Named moves (each a turn or a mirror), then the moves between two rows, first move first; the first pair answered
pafep:
[ -9  -2  -5  -2  -2  11  -2 -17  -4  -6] => [ -9  -2  -3  -4  -3   9  -1 -17  -4  -8]
[  8   3  -3 -10  -3  -3 -17  -6  -7  -5] => [  8   3  -5  -9  -3  -1 -16  -6  -8  -4]
[ 18 -12   8 -13  12  11   2 -18  -6   8] => [ 21 -12  -4  -2   9  16  -2 -17  -6  12]
dufu:
[  1  10   7   4  13  12 -13  15  -7  -2] => [-4 -1 11  4 15 17 12  7 -3  6]
[ 1  0 -3  1  2 -6 -4 15  4 -3] => [-2 -6 -1  1  4 -3 10 10  6  2]
[-15  -3   2   4   2   4   0   3   4  -9] => [-14  -1   2   4   0   3  -2   3   4  -8]
dapo:
[-5  5  3  7  1 -8 -4 11  6 -3] => [ -3   3   6   1   2 -12  -1  10   7  -2]
[ -7   3   8 -10   0 -11   1   6 -10 -12] => [ -6   0   8 -13   1 -12   7   1  -9 -10]
[-14   3  18   1   5  -1  14   9   5  -6] => [-14   2  18   0   5  -1  17   8   6  -6]
gatov:
[-13   1   3   5  -9   5  -1  -4  -5  -5] => [ -3  -2  -4   2 -10   7  -4 -11  -6   0]
[15  2 -6 11 10 13  6  5 -3  6] => [  9   0 -10   1   5 -18  12  -3   3   5]
[ -2  -1  -9 -15  -8 -11  10 -12   5  -3] => [-14   6   5   1  -1  13   9   7   4 -13]
damav:
[-15   2   9   2  -1   5   5   2   0  -3] => [ -9   3   1  -5  -5 -15  -8   1  -1  -5]
[  8   0  -8   5   4   0 -10   0   0   1] => [ 8 -2  0  4  8 10 -5  0 -2  2]
[-11   8   2  11  -3  10  -6   8  -3  -8] => [  4  11   3  -4  -4  -5 -18   5  -4  -9]
[-12   2   4  -1   1  12  12  -4  -8  -2] => [ -9   7 -11  -3  -9 -13  -4  -6  -5  -4]
Now pairs of rows:
Between the rows of a pair lie 2 to 4 moves.
[ -6   7  11  -5  -1  -7  -2   6  -4 -12] => [  5   5   2 -10  -5 -10 -10  -3  -6  -9] : gatov dufu gatov dufu
[ 15   9   3 -24  -4 -12   1  -4   1  -3] => [ 14  10  11 -23   0  11  -2  -3  -4  -7] : gatov damav gatov pafep
[ 1 -4  2 -1  2 22  8 -9  1 -1] => [  1  -5   2 -14  -1  -7  12 -15   8  -1] : dufu dapo gatov dufu
[ -7   3 -16   8 -14  20 -16 -10  -8   1] => [-22  -5  -5   2 -10   7  15 -19  -1   4] : gatov dufu damav damav
[  5 -11   4 -13   1   1   8 -18   5   8] => [-10   6  11   5   6 -10  -6  15   8  -5] : gatov pafep damav gatov
[ 9 -3 -4 -6 -3 -7 -9 -9 -3  5] => [-7  4  9  6  3  3 -4  9 -2 -4] : gatov gatov gatov gatov
[  1  -1  -5  -8 -13  -4 -22 -12 -11 -19] => [ -9  -9  12 -17  -5 -15  10 -15  -5 -15] : gatov dapo dapo dufu
